In the rows, zero is written as 128.
First come named moves, each a turn or a mirror, each shown by rows before and after it. For each pair of rows after them, which moves, in which order, take the first row to the second? The first pair is done for you.
K191:
[137 163  98 148 203  95 135  92 133 108 162  77 122] |-> [177 151 157 132 174 106 164 143 154  74 112  76 114]
[ 97 151 120 160 131 136 140 103 143 120 124 141 120] |-> [112 147 141 154 116 137 150 120 151 109 104 139 114]
[157  91 110 163 115 109 172  89  97 126 106 128 143] |-> [154  93 109 163 115 109 171  91  98 128 104 128 142]
[138 119 132 145 151 109 140 120 124 134 114 147  96] |-> [139 119 131 145 153 110 139 116 124 132 112 148  97]
K73:
[108 188 165  88 150 162 144 164 172 104  89 117 112] |-> [118 186 159 102 166 151 154 158 174  98  84 102 110]
[171 114 133 116 103 151 127 121 140 136  99 167 122] |-> [189 110 127 133 124 135 140 112 140 128  92 151 118]
[101 141 141 134 109 142 107 101 124 140 138 116 103] |-> [115 140 136 150 133 125 121  97 123 129 130  97 101]
K807:
[137 158 147 130 130 117 138 148 144 117 116 116 145] |-> [140 149 147 131 126 116 143 147 142 116 110 115 145]
[148 179 170 116 128 145 111 147 160 105 136 133  95] |-> [182 118 163 146 116 123 161 137 151 110  93 127  97]
[135 118  86 143 117 124 138  90  86 188 116 138 147] |-> [112 160  87 124 125 133 104  98  89 182 146 142 144]
[104  99 143 137  69 160 157 128  67 140 111 175 137] |-> [ 83 143 145 116  80 174 125 134  74 136 141 179 134]
K832:
[ 88 140 120  88 122 136 109 139  98 147 150 136 125] |-> [107 165 116 103 165 118 123 135 110 122 152 103 116]
[144 140 127 136 157 107 141 120 145 104 119  97 112] |-> [144  90 126 141 119 112 152 120 138 125  98 117 117]
[102 151 113  91 130 156  91 124  99 147 184 136 150] |-> [135 168 110 118 186 123 119 116 111 112 178  91 141]
[111 139 103 108 108 164 133 135 124 139 154 144 141] |-> [121 167 104 119 143 154 136 132 129 118 158 121 133]
Now pairs of rows:
Each pair is two moves apart.
[120 114 163 151 102 136 144 124 151 129  91 162 103] |-> [127 151 154 166 155 116 144 113 160 106 105 129  97]
K807 K73
[147 124  92 166 185  84 165  96 126 126 116  86 116] |-> [ 73 176 101 107 137 147  78 118 127 156 176 142 123]
K832 K807
[142 137 107 169 208 112 120 103 129  94 139  87 127] |-> [166  54 145 162 123 131 158 137 127 109  73 127 136]
K191 K832
[146  87 137 155  98 124 171 119 110 138  91 125 121] |-> [ 90 161 106 134 129 140 102  98 107 153 168 131 121]
K191 K807
[152 175 122 136 169 145 119 151 132  94 135  87  88] |-> [147  73 118 146  86 157 148 149 105 142  90 131 105]
K832 K832
[151  92 132 165 131 103 160 115 125 117 103 125 134] |-> [140  82 127 162 119 108 156 111 116 129 106 138 140]
K832 K73
[128  58 145 119  58 140 151 155 113 145  89 160 142] |-> [ 98  77 134 108  53 155 124 153 109 158 114 173 147]
K73 K832
[146  95 146 121 132 129 141 139 152  96 137 128 142] |-> [140 119 142 119 147 131 129 138 157  89 150 121 138]
K807 K73
[159  80 175  97  82 158 147 175 147 126  79 150 144] |-> [129 186 168  70 147 164  91 173 163  97 144 126 133]
K73 K807
[ 71 172 128  89 126 152  76 128 123 151 190 152 164] |-> [ 87 203 139  93 161 141  82 138 136 124 192 126 155]
K832 K73
[137 100 151 114 134 159 147 143 120  82 101 146 123] |-> [132 128 152 107 154 161 134 145 125  72 118 136 119]
K807 K832
[106 106  92 133 154 105 137 100 130 130 125 113  81] |-> [130 117 142 108 134 121 145 144 151 100  96 115  71]
K807 K191
[114  94 120 114  96 151 116 123 121 150 154 188 154] |-> [158  64 114 151 125 117 167 112 125 132 121 153 147]
K832 K807
[135 109 111 126 111 119 140 123 122 147 131 120 134] |-> [136 122 105 132 128 111 139 121 125 140 137 111 130]
K832 K73
[120 162 141  72 118 151  94 149 158 107 147 147 124] |-> [133 176 111 103 178 117 112 117 154  97 154 111 120]
K832 K191
[120  65 113 186  98 112 126 123  93 162 112 144 128] |-> [ 87 176 122 154 148 126  62 128 112 135 180 130 118]
K832 K832
[ 97  60  97 142  66 157 114  94  96 187 113 161 171] |-> [121  41  93 162  85 132 147  85 100 176  95 143 167]
K832 K807
[170  95 147 112 131 133 163 146 163  89  67 113 127] |-> [167  76 135 122 125 130 168 139 154 100  67 117 131]
K832 K73
[ 67 152 127 117 122 138 103 118 124 158 188 165 118] |-> [120 172 193 101 127 137 133 169 157  99 145 140 105]
K191 K832
[151  84 136 156 188 101 141 134 111 152 148  84 114] |-> [127  49 142 137 126 129 126 147  99 183 142 130 125]
K832 K73
[110 100 143 124  89 144 118 126 130 148 120 151 142] |-> [113 147 156 106 113 149 101 144 147 122 134 141 137]
K832 K191
[137  72 129 143 120 126 163 123 135 151 102 153 143] |-> [134 150 115 142 194 111 139 109 148 117 145 114 131]
K807 K73
[114 144 171  97 113 148 108 166 115 112 134 150 129] |-> [122 169 135 127 178 117 117 131 112 101 156 112 120]
K191 K832
[138   3 107 152  76 118 181 117  98 174  64 153 151] |-> [137 169  71 163 244  74 137  84 126 103 152  63 122]
K807 K73
[127 148 118 126 113 165 100 140 126 106 107 146 112] |-> [149 113 110 155 117 144 128 126 119 108  83 130 111]
K73 K832
[147  83 137 147 132 118 180 130 116 124  95 119 142] |-> [140 157 141 133 181 117 150 135 131  97 134  95 128]
K807 K832
[111  61  82 131  76 126 115 102  88 180 131 171 129] |-> [144 104  56 166 172  77 139  74  98 143 143 107 114]
K807 K73
[119 199 142 114 119 192 141 144 145 106 122 113 112] |-> [151 161 130 151 144 158 187 124 140 100  91  89 109]
K73 K807
[147 140 121 155 188 106 132 121 136 101 134  90 112] |-> [151 153 134 143 187 116 126 132 143  92 134  90 108]
K191 K807
[137 170  99 135 203  73 148  51 121  96 200  73 112] |-> [149  34  99 160 113  74 201  47  97 146 132 115 129]
K807 K832
[134 117 126 117  97 141 119 160 122 134 115 150 119] |-> [121 152 114 111 123 144  97 151 119 128 144 142 117]
K832 K191
[132 123 170  71 101 165 116 176 140  99 117 121 121] |-> [ 95 158  97  96 164 142  81 117 118 121 180 106 125]
K832 K191
[104 168 142  97 114 155  84 149 120 126 147 128 136] |-> [115  89  94 152 116 118 132 100  94 161 127 120 145]
K807 K191
[130 137 171 108  80 178 126 149 138 150  83 146 136] |-> [114  95 105 154 103 146 136  87 102 190 100 144 145]
K191 K807
[162 106 170 135 101 144 146 163 151  85  79 110 119] |-> [ 89 177 108 124 147 149  68 117 131 118 174 118 122]
K807 K191
[ 93  84  93 147 108 130 124  97  99 171 143 156 142] |-> [ 82 143  89 136 143 129  95  92 104 156 174 140 133]
K73 K807
[150  91 179 140 147 113 149 131 112 122  78 105 114] |-> [104 172 171 106 166 136  82 132 117 119 142 113 113]
K807 K191
[114 173 133  92 130 152  90 110 137 133 117 126 111] |-> [153 107 141 115 109 134 144 110 138 132  63 122 112]
K191 K807
[134 162 151  92 159 150 138 147 128  98 175 122 156] |-> [130 138 160  80 119 167 137 161 127 108 163 143 162]
K832 K73
[117  83 148 124  79 152 128 156 122 130  99 159 131] |-> [105 176 153 105 141 146  95 156 138  94 147 132 118]
K807 K832
[ 96 139  93 150  87 145 109 127 147 129 108 156 141] |-> [119 167  89 164 138 122 117 120 156 100 108 119 131]
K832 K832
[129 105 119 108 112 136 143 124 123 148  87 137 138] |-> [141 127 109 120 156 117 149 111 128 133  98 106 131]
K832 K73
[117  83 109 145 137  98 126 100 117 141 120 130 126] |-> [102 153 142  99 134 129  83 138 139 117 145 138 119]
K191 K807
[137 107 136 121 125 124 178 142 113 120  95 109 151] |-> [ 98 142  96 119 148 128 137 111 100 141 150 112 156]
K191 K807
[142 174 110 150 189 102 136  93 130 106 143  91 133] |-> [108 198 114 119 167 130  97 102 131 121 170 120 133]
K832 K807
[149  72 142 141 109 133 153 115 137 130 103 128 130] |-> [104 100 106 131 119 144 108  89 122 160 152 141 135]
K191 K832
[144 150 142 116 107 150 153 171 142  97 121 120 130] |-> [150 131 141 124 101 143 164 167 138 108 106 120 131]
K73 K832
[ 62 187 101  99 139 154  78 126 109 159 194 137 145] |-> [104  48 109 137  70 136 155 121  90 187 108 157 156]
K807 K73
[153 155 172  85 154 146 102 189 137  94 148 106  64] |-> [181  66 172 113 114 135 154 181 128 116  95 119  71]
K832 K832
[ 91 147  75 123 139 166 107 105 157 163 188 155 138] |-> [154  63 112 149 102 145 185 125 160 150 104 150 136]
K807 K191
[121 157 114 136 158 120 124 120 121 130 151 113 125] |-> [137 101 116 149 130 116 155 119 113 144 115 122 130]
K73 K807
[157 102 161 121 109 121 152 155 123 131  97 134 122] |-> [155 156 146 126 164 107 140 142 129 111 125 106 112]
K807 K73
[132 173 135 140 170 102 121 132 154 110 147  89 125] |-> [121 181 135 127 161 115 106 136 152 117 159 101 127]
K832 K807
[ 73  97  67 142  91 128 111 133 126 189 166 159 139] |-> [111 163  65 162 188  86 125 125 150 133 173  91 120]
K832 K832
[126 122 129 142  82 134 108 150 111 158 129 174 122] |-> [132 184 118 153 151 115  99 134 121 130 161 140 112]
K73 K807
[162 137 171 109 117 123 128 139 144  85 113 120 131] |-> [141 127 111 144 160  96 130  82 118 117 144 108 141]
K191 K832
[ 77 148 101 111  82 172  74 122 101 146 179 169 152] |-> [140  52  88 175  92 119 168 101  92 144 104 139 154]
K807 K73
[112 124 102 145 136 130 130 103 110 144 140 147 140] |-> [117 117  99 150 141 124 134 100 110 142 135 142 139]
K832 K807
[119 155 131 114 121 142 113 144 132 120 123 133 128] |-> [127 161 132 118 128 139 119 146 134 115 121 127 127]
K832 K73
[127  99 163 113  72 168 131 160 132 137 103 166 146] |-> [135  74 149 135  75 155 147 140 121 145  95 162 148]
K73 K832
[135 106 102 180 109 121 116 117  94 139 126 146 132] |-> [131 159 102 170 145 119  92 119 107 117 151 132 122]
K807 K832
[137  94 170 131 152  79 167 151 132 110 122 100 107] |-> [123  62 168 122 109  93 161 151 121 132 115 126 116]
K832 K73
[143 146 114 147 173 109 141 131 128 117 137 115 132] |-> [148  98 129 145 129 117 162 141 125 130 104 135 140]
K191 K832
[136 116  83 134 153  91 118  72  83 142 153 119 130] |-> [113 134  92 105 126 114  86  84  84 155 173 144 136]
K807 K73
[ 95 144  76 153 176  86  97 118 105 113 156 136 184] |-> [138 162 163 112 140 111 110 193 143  63 111 136 173]
K191 K807
[128 100  85 179 158 109 152  77 100 167 125 130 159] |-> [ 86 173 104 128 153 148  87 101 112 164 176 151 155]
K73 K832
[111  79 115 161 100 118 154 102 106 155 115 134 140] |-> [116 113  98 171 148 101 151  85 108 137 135 104 136]
K832 K73
[130 145 152 104 115 152 131 174 145 125 109 143 114] |-> [152 143 148 120 139 134 148 169 151 113 100 125 108]
K832 K832
[117 146 126 121 114 156 104 123 101 144 161 151 108] |-> [148 113 155 125  94 152 139 148 111 129 118 147 105]
K191 K807
[ 89 123  90 161 175 119 135  97 124 128 159 122 125] |-> [121  90 164 130  98 152 159 161 147 108 100 149 124]
K191 K832
[148  94 123 161 127 105 190 119 135 144  90 117 141] |-> [100  94 120 133  79 143 146 120 125 181 117 158 155]
K832 K191
[162 193 120 139 232  97 121 104 127 118 138  61 136] |-> [ 96 164 161  59  91 184  54 150 119 173 148 165 157]
K807 K73
[133 121 134 132 115 124 131 118 119 136 110 142 131] |-> [141 131 128 138 140 112 132 113 120 127 116 126 128]
K832 K73
[140 115 150 122 107 138 143 142 134 124 116 130 123] |-> [146 136 143 133 142 120 145 132 138 110 123 111 115]
K807 K73
[154 100 141 140 108 126 154 140 139 110 100 125 123] |-> [156 100 132 152 125 119 158 127 136 108 103 118 124]
K832 K73
[103 131 183 106  87 152 100 216 119 148 111 150 122] |-> [126 193 158 141 189 108 107 189 131 107 131  85 105]
K73 K807
[ 84 191 132  91 127 146  58 131 135 134 184 148 117] |-> [158 131 105 175 194  70 155  91 131 110 125  81 110]
K73 K807
[153 129 177 105 132 143 166 154 136 101 103 118 126] |-> [119 126  99 144 177 115 152  84 101 139 147 106 134]
K191 K832
[150 128 178 112  88 159 111 176 117 142 106 141 110] |-> [168 166 177 123 140 136 121 173 125 111 114 106 100]
K832 K832
[ 99  80 125 130 120 143 112 133 128 132 119 131 132] |-> [110  77 122 141 128 137 121 126 128 127 112 127 132]
K832 K807
[ 74 119 118 109  92 163  82 119 107 176 167 158 145] |-> [104 189 112 126 187 127  92 108 127 127 183  97 129]
K832 K73
[131 124  86 174 184  96 139  87 121 129 138  98 121] |-> [171 134 164 140 149 116 157 155 155  81  91  98 111]
K807 K191
[ 90 156  77 136 145 129  85  87  98 160 188 141 134] |-> [101  85  84 146  91 136 120  94  85 183 146 162 140]
K807 K73
[120 128 110 143 155 104 116 107 123 139 140 105 128] |-> [109 140 111 134 147 116  97 108 120 144 151 115 131]
K832 K807
[133  95 131 137  93 136 133 129 113 146 106 142 125] |-> [110 163 131 117 123 144  94 133 122 133 149 132 119]
K73 K807
[101 148 129 110 120 135 101 129 122 134 138 156 117] |-> [133 105 114 147 139 101 147 111 117 133 109 134 116]
K73 K832
[150 113 112 171  94 122 152 126 137 119 124 137 119] |-> [134 160 131 139  97 137 117 143 150 106 147 144 113]
K807 K191
[117 136 111 117  97 155  98 117 119 173 149 144 134] |-> [141 161  93 144 156 124 114  95 124 145 155 102 123]
K73 K807
[153  71 161 116  88 155  87 122 115 184 122 168 106] |-> [180  50 157 142 107 129 124 113 117 172 100 145 100]
K832 K807
[116 133 159  95  92 145 108 138 156 122 104 119 114] |-> [130 158 148 114 140 122 116 126 161 102 116  87 106]
K73 K807
[139 120 130 135 153 110 148  96 114 141 161  85 124] |-> [119  92 135 118  99 135 134 108 106 167 158 123 133]
K832 K73
[149  88 144 136 114 122 158 131 135 128  90 137 128] |-> [109 147 151  96 110 153 102 147 140 128 138 156 130]
K73 K807
[117  99 111 124 118 128 127 121 107 147 131 123 132] |-> [112 129 131 100 115 145 110 141 118 134 140 123 128]
K191 K807
[ 93 105  80 115  97 122 132 118  98 149 130 163 126] |-> [124 140 144  84  95 138 137 174 131  97 103 151 111]
K832 K191
[170 167 125 129 152 100 167 129 123 102 134 117  98] |-> [135 192 132  97 127 132 126 139 121 116 165 146 104]
K832 K807
[118  93 149 141 161 104 159  79 119 192 142 135  97] |-> [108  96 144 138 155 110 148  78 119 199 150 144  98]
K832 K73
[138 125 163 104 105 155 128 135 127 123 120 158 136] |-> [156 151 160 114 146 135 137 132 138 100 122 128 125]
K832 K832
[166 118 173 125 140 128 150 169 154 124  94 141 146] |-> [164 142 175 122 156 124 140 170 159 112 106 137 139]
K807 K832
[144  99 166 134 110 125 137 128 125 143 103 147 120] |-> [110 119 127 139 133 124 108  97 113 165 148 151 119]
K191 K807
[137 181 164  97 164 140 127 131 131 105 172 108 132] |-> [153 168 161 115 175 126 149 127 134  98 157  96 128]
K832 K807
[132 125  93 146 150  88 125 132 144 170 121 160 155] |-> [135 127 128 120 112 110 119 165 153 164 104 180 156]
K191 K832
[166 138 159 121 123 141 139 147 141 112 126 111 113] |-> [150 146 162 108 118 154 128 153 142 119 135 120 116]
K832 K807
[159 164  83 148 168 131 106 147 172 104 150 108 120] |-> [133 127 103 118  88 170  88 173 160 136 145 161 134]
K807 K73
[199 110 136 147 188 105 157 131 128  84 120  86 126] |-> [142  49  82 156 139 119 137  85  89 160 148 138 146]
K832 K191
[184 188 123 157 162  97 145 139 161 111 143  57 118] |-> [148  80 127 136  33 140 140 149 130 185 113 147 144]
K832 K832
[146 122 124 171 142 106 136  77 126 145 159 137 148] |-> [147 131 126 171 150 104 133  79 127 145 162 133 147]
K807 K832
[140 119 143 134 140 106 111 119  87 156 121 143 132] |-> [139 125 159 117 129 117 102 138  92 152 120 150 130]
K191 K832
[115 111 156  78  93  94  95 115 138 134 139 143 126] |-> [122 146 163  78 122  87  96 116 147 112 145 121 119]
K832 K191
[143 131 147 138 128 131 151 126 128 125 105 105 136] |-> [119 140 148 118 103 151 123 134 126 141 122 126 142]
K832 K832
[132 107 151 113 118 150 110 159 158 110 168 117 128] |-> [127 120 128 128 148 136 107 137 149 116 188 100 128]
K832 K191
[ 86 108 110 126  92 148 112 129 115 159 154 162 138] |-> [108 112 149 111  76 163 123 160 131 141 126 159 133]
K191 K807
[100 127 116 121  84 154 111 132  96 185 130 146 150] |-> [111 189 145  99 112 160  93 160 122 147 140 126 140]
K191 K832
[107 158 130 109 142 136 100 129 129 130 156 134 122] |-> [144 132 124 142 164 106 144 118 129 116 124 105 116]
K832 K807
[102 190 120 126 173 148 103 141 143 122 183 107 143] |-> [151 133 117 173 190 108 168 129 140 111 135  79 142]
K73 K832
[111  99  96  95  73 147 105  87 100 168 119 170 132] |-> [113 181  82  98 158 122  82  71 114 133 159 127 116]
K73 K807
[169  66 136 150 105 109 161 137 138 133 148 124 116] |-> [128  80 129 127  83 134 116 134 128 160 180 153 122]
K832 K191
[122 109 105 108 111 142 130 154 119 139 131 161 140] |-> [128 145 122  98 133 146 123 169 131 112 140 146 130]
K832 K191
[148  82 133 160 105 110 202 139 132 124  52 142 136] |-> [ 82 131 138 101  61 165 123 157 130 151 111 193 140]
K832 K807
[133 154 149 129 142 138 117 146 156 111 151 141 124] |-> [131 114 110 161 154 116 136 110 133 139 152 142 131]
K807 K191
[112 144 140 112 128 137 101 124 134 113 147 140 120] |-> [126  95 114 142 128 117 131  99 121 130 127 132 126]
K807 K191
[138 163 162 105 139 142 117 154 154  99 129 121 110] |-> [148 137 121 147 174 107 142 115 136 108 129  98 110]
K191 K832
[ 92 111 138 105  80 151  92 121 120 163 146 171 129] |-> [125 178 125 131 183 108 107 102 139 110 161 103 109]
K832 K73
[109 117 118 171 147 116 113 111 124 173 115  96 141] |-> [108 164 160 132 138 142  90 154 147 146 122 103 133]
K191 K807
[160 146 133 142 171 116 135 110 138 114 118 110 115] |-> [166 105 133 149 141 115 154 110 132 128  97 128 123]
K807 K832
[ 87 101 108 109  81 160  92 121  86 204 153 189 148] |-> [161  51 100 177 135 100 181 100  92 173  90 132 139]
K832 K807
[106 158 149 100  88 166  89 157 156 101 138 149 113] |-> [167 128 142 149 136 116 153 143 161  69  93 102 101]
K832 K832
[117 179 116 111 121 140  90 151 124 119 142 128 134] |-> [156 142 101 155 149 101 143 129 121 111 107  98 129]
K73 K807
[191 176 136 146 183 105 138 181 136  73 144 108 108] |-> [167 167  86 172 207  85 130 141 114 100 171 105 112]
K807 K191
[107 172  89 142 144 124 131 110 126 135 146 128 128] |-> [151 140 125 147 130 118 176 137 142 109  94 118 121]
K832 K191
